One turn sends every row of this set to another row. A few are shown first. Where does it send the rows asked after them?
pibi: [ 0.01  1.10 -2.32 -0.16  0.53  2.80  1.50  0.73  1.35  1.22  1.07 -1.01
  0.34 -0.53  0.82]
goda: [-0.06  0.81 -3.41 -0.26 -0.29  1.79  0.49  0.49  1.03  1.59  0.08 -1.45
  0.13  0.87 -0.93]
Pozo: [-1.24 -0.10 -2.13 -0.34 -0.35  3.06  1.52  0.86  1.86 -1.00  0.35 -0.31
  0.53  0.27 -0.78]
ges: [ 0.64  0.38  2.84 -1.08  2.01  2.11  0.54  0.51  1.73  0.21  0.41 -0.17
  1.05 -0.83 -0.94]
koleb: [-0.81  0.51 -2.18 -0.10 -0.83  3.60 -0.28 -0.03  0.34  1.41  1.12 -1.11
 -0.13  0.00 -0.20]
fudel: [ 0.25 -0.03  4.05 -1.23  0.34 -1.39 -1.04  0.88 -0.07  0.03 -0.20 -0.56
  0.42  0.86  2.06]
Tos: [-1.09 -1.96 -0.81  0.31 -1.73 -1.41 -0.28  0.41 -1.58 -1.53  0.47  0.44
 -0.33  0.46  1.23]
Pap: [ 0.45  1.06  2.72 -0.85  0.62 -0.01  0.98  1.69  1.88  2.59 -0.85 -2.70
  0.16  1.15 -0.01]
refu: [-1.87  0.03  0.80 -0.08 -2.31 -0.48 -1.10 -0.06 -1.56  1.02  0.52  1.41
 -0.87  1.21  2.30]
seb: [-0.94 -1.64 -0.17  0.42 -1.02 -0.96  0.50  0.63 -1.24 -1.76  1.12  0.60
 -0.04 -0.40  2.37]
taz: [ 0.44 -0.10  3.29 -1.34  0.16 -2.38 -1.18  0.94  0.08  0.25 -0.95 -0.75
  0.30  1.69  1.05]
zuzaz: [-1.34 -0.20 -2.36 -0.21 -0.51  2.92  1.30  0.86  1.80 -0.95  0.13 -0.35
  0.49  0.52 -1.19]
Simat: [-0.64  0.50 -0.63 -0.27 -1.44 -2.81  0.24  0.69 -0.52  1.07 -0.78  1.05
 -0.49  2.09  1.58]
turu: [-0.78  0.87  0.90 -0.09 -0.61 -1.34  1.07  0.81 -0.33  0.68  0.68  1.60
 -0.25  0.32  3.70]
pil: [ 1.20  0.30  1.19 -1.27  1.47  0.26  0.17  0.71  1.76  0.61 -1.23 -0.70
  1.01  0.89 -3.08]
fel: [-0.45  0.72  3.82 -0.69 -0.11  1.86 -0.07  0.98  1.11  2.57  0.07 -2.40
 -0.11  0.38  0.55]
nifi: [-0.17 -0.43  2.35 -1.06  0.23  2.50 -1.64 -0.43  0.58  0.59  0.00 -0.39
  0.42  0.31 -2.85]
Bik: [-0.42 -1.53 -1.03  0.28 -0.78 -2.15  0.87  0.90 -0.89 -1.61  0.34  0.30
  0.04  0.27  1.71]
valo: [-0.42  0.43  2.77 -0.88 -0.80  0.74 -0.81  1.00  0.87  2.80 -0.90 -2.86
 -0.36  1.83 -1.17]
Loze: [-1.53 -0.24 -2.02 -0.30 -0.59  3.30  1.11  0.74  1.66 -0.91  0.35 -0.26
  0.42  0.33 -0.98]
rimom: [-0.13 -0.40  3.74 -1.27 -0.51 -1.42 -2.02  0.43 -0.67  0.25 -0.45 -0.65
  0.07  1.47  1.10]

Tos -> Bik
ges -> nifi
And these:
pibi -> koleb
Pozo -> Loze
rimom -> taz
refu -> Simat
fel -> valo

